rotation ticks, each row followed by its count of ticks
The counts run from 0 to 630.
[171 139 207 142 134 135 189 131 147 140 133 137  97  99 102 137 137  96
 145 127 128 135 146 107 120 122 141  97 149 158  90 115 109 138 150  90
 138 127  95 129 144  84 134 120 189 130  87  79 140 133 150 100 119] : 597
[169  94 158 117 104 135 118 129 126 142 134 126 105 114  88 132 143  86
 121 129 140 109 151 124 133 124  85  96 197 165 177  86 124 147 142 113
 121 110 121  85 176 104 119 109 183 122 159 119 133 152 121 151 183] : 267
[ 77 148 147 115  89 138 167 135 107 162 147  88 124 158 109 120 116  97
 154 148 138 100 136  99 101  84  68 107 133  90 170 140 111 107 173 149
 149 131 114 183 150 105 127 151 143 158 144 142 160 115 157 100 169] : 316
[122 128 167 104 171 125 168 107 145 132 139  84  67  99 150 124 154 111
 138 156 144 122 165 108  99 129 117 113 133 149 157 145 148 114 142 145
 143 153 112 120 147 133  74 123 139 114 145  46 140  98 160  93 113] : 138
[149 152 133 118 101 127 185 169 106 153 165 115 148 114 112 145 127  50
 145 150 122  93 129 108 143 116 118  98 162 103 160  95 108 134 136 108
 132 114 113 130 200  81 143 130 150 165 136 136 158 146 146 128 117] : 330
[142 139 143  92 135 186 138  94 125 108 154 101 113  83 101  89 111  60
 131  90 166 172 113  87 139 113  80 128 130 128 153 113 107 163 132 127
 136 135 148 119 149 110 114 112 125  95 129  74 152 137 147 136 143] : 309
[104 128 146 104  96 122 163  97 101 105 175  96 109  96 130 149 126  76
 174 167 129 110 136  98  91 130  69 103 128 128 173 100 125 131 159 135
 153 130 105 145 143  85 115 167 121 129 136 114 173 154 151 104 126] : 544
[114 132 135 142 134  95 152 142 138 144 123 114 126 147 160 123 158  84
 158 159  64  79 161 114 146 114 134  97 142 115 162  98 113  87 137 149
 113 133  69 141 181 162 149 137 171 144 149 123 135 108 153 141 150] : 416
[114 118 134 109 131 179 129  99 114 110 167  67 137 103 130  83 132  65
 159 126 140 144 117  85 110 113  80 149 144 113 194 110 130 143 138 153
 140 151 149 126 177 113  90 119 126 113 160 100 144 124 125 152 135] : 237
[ 85 117 137 150 135 122 114 105 165 112 114  98  88 114  91  99 151 109
 135 113 123  92 135 103 140  94 138 121 139 170 161  64 106 129 136 160
 135 118  98 113 160 133 108 141 172  80 133 104 120  76 135 132 150] : 122
[119 147 155 140 156 115 177 148 126 153 128 107 140 136 142 108 159  73
 155 139  64  95 160  96 138 117 156 103 140  88 128 125 117  97 133 142
 116 148  87 142 196 145 125 101 176 160 132 105 126  94 165 151 133] : 415
[151 100 177 117 111 139 120 133 145 130 107 130  71 108  79  99 128  90
 110  94 165 135 149 120 154  87 109 101 160 175 135  97 108 140 165 111
 122 115 127 107 122  95 118  97 193  88 126  93 120 115 133 126 172] : 41
[103 118 175 168 160 136 165  93 178 136 117 102 131 138 142 104 170 149
 151 119  67 124 159  91  98 115 130 103 122 146 111 128 119 130 141 139
 141 106  59 162 140 140 124 164 172 124 111 105 146 111 167 148 125] : 47
[150  97 170 104 112 168 109 110 169 130 120 109  92 123  68 108 132 122
 115  95 165 140 133 114 136  92  79 100 165 180 165  91 127 159 147 118
 139  90 112 125 138 112 118 138 175 100 142  96 136 143 151 133 173] : 522
[132 115 151 176 149 143 166  84 155 121 136 114 142 101 119 113 161  84
 181 138  83 110 173 105 116 140 153 118 139 148 115  72 109 136 126 125
 119 129  70 128 178 112 136 134 167 122 116 125 118 112 131 138 108] : 34
[ 98 137 148  83 125 127 115 125 114 128 137  92 120 146 129 106 125  76
 133 149 142 105 125 105 145 101 101 115 149  82 195 126 144  90 165 152
 108 150 119 117 167 150  95 104 158 116 153  90 132  91 163 143 164] : 479
[129 128 132 149 127 158 152 157 138 195 110 118 141 143  84  81 136  92
 129  88 103 103 146 119 145  97 137  96 138 126 125 118  83 122 131 148
 137 109 102 170 142 147 174 145 168 158 145 138 123 103 167 134 174] : 499
[ 74 137 135 130 144 118 146 101 148 107 127  66  71 121 136  99 152 117
 148 132 130  99 152  97 128  89 132 113 105 152 137 117 129 104 152 185
 158 142  97 154 123 158  96 149 146 115 135  72 132  65 151 102 143] : 376
[158 126 125  89 145 157 146 132 133 149 134 128 137 136 122 102 120  58
 136 117 120 156 146 113 160 136 143  84 137  80 141 112 134  99 115 148
 108 139 101 132 130 187 173 130 163 142 133  85 117 129 215 168 165] : 170
[149 143 178 170 147 145 194 152 131 194 132 118 135 129 129 125 174 118
 148 136  82  93 164 104 113 133 143 107 146 159 135 125 112 132 145 130
 147 121  80 137 182 116 132 112 162 170 146 121 149 116 139 114 133] : 189
[132 159 171 117 127 138 179 122 109 128 159  97 150 113 154 120 127  60
 168 163 111 137 124  92 104 111  94 127 133  69 134 123 120 129 157 123
 133 144 111 157 180  86 131 116 158 160 128 105 173 140 156 138 121] : 556
[ 81 125 141 108 118 139 130  92 156 119 142  87 105 149  88 109 117 140
 167 114 117 118 143  80  90  85 112  96 126 108 149 119 159 126 164 157
 152 116  74 149 119 136 143 183 174 113 118 120 139  91 186 118 138] : 60
[159 133 141 139 172 166 150 118 116 161 133 100 131 112 114  78 154  46
 149 111 138 150 152 107 155 135 145 131 143 130 142  98 106 145 113 141
 110 167 140 122 173 144 121  81 142 137 146  86 114 107 141 160 130] : 96
[124 147 132 134 147 141 193 123 105 144 170  89 158 109 168 125 151  78
 155 160 103 112 138  92 123 131  95 135 142 104 175 111 116 125 122 138
 130 147 103 139 195 118 112 120 113 166 166 110 167 137 152 145 132] : 403
[104 132 130 102  96 164 130 106 116 103 150 100 153 134  98  98  92  52
 162 120 122 135 103  78 135  90 130 118 122  62 145  86 123 117 142 141
 120 119 117 152 155 107 165 145 182 123 109 127 131 118 175 150 154] : 399
[ 91 142 137 122 154 114 172 103 122 128 146  75 108 113 162 123 152  64
 174 156 102 116 161  97 102 139 125 129 102  92 162 124 137  98 146 173
 130 175  98 164 139 156 106 138 132 152 145  81 136 109 163 106 121] : 630
[112 161 159 120 126 166 177 132 101 151 167  80 154 123 131 110 112  77
 163 142 135 121 123  82  90 108 104 135 145  71 141 137 133 144 158 120
 126 136 121 135 203  62 111 114 150 148 130 111 165 123 148 122 117] : 555
[161 165 149  93 121 151 184 143 110 125 178 120 136 100 116 139  99  41
 155 131 148 133 130 102 133 124 122 101 141  83 121 109 112 138 140 101
 122 128 126 129 173  94 161 129 152 149 114  85 165 148 163 116 120] : 3
[ 95 113 116 123 108 135 119 102  93 129 139  85 114 124 127  96 142  41
 169 142 142 108 155 118 113 124 102 140 137 113 178  87 125 113 159 173
 109 162 130 133 151 133 121  99 165 135 168 129  99 101 125 137 175] : 10
[146 114 123  95 173 170 142  95 132 151 144  92 144 119 135  95 147  68
 136 120 121 159 136 112 141 141 103 114 146 100 166 112 138 112 123 161
 115 154 119 141 129 211 142 131 123 134 167  90 128 136 196 162 159] : 323
[115 120 138 114 106 131 133 126  85 135 144  89 120 107 115 108 134  50
 161 155 159 109 146 124 131 123 111 135 155 105 191  94 130 121 153 149
 115 157 146  97 183 116 101  94 157 127 176 115 119  90 126 138 152] : 11
[163 120 137 132 168 169 139 114 137 169 151 104 150 108 122 103 167  67
 143 117 112 133 150 109 138 158 133 119 152 141 168  80 121 144  97 143
 115 134 115  95 186 168 120 100 149 130 164  89 114 134 150 157 136] : 577
[115 130 144 114  85 101 161 146 109 138 138 124 114 150 143 131 125  53
 144 161 107 101 156 126 137  99 105  92 129  87 143 105 112  83 165 143
 125 132  86 172 131 135 169 145 160 164 140 153 146 132 166 114 187] : 90
[ 69 145 164 135  98 151 161 115 126 124 152  78 114 122  99 115 122 123
 153 129 136 104 126  85  87  86  83 126 135 130 163 129 128 138 170 137
 164 106 111 145 165  75  98 157 148 122 128 120 176 103 126 104 130] : 62
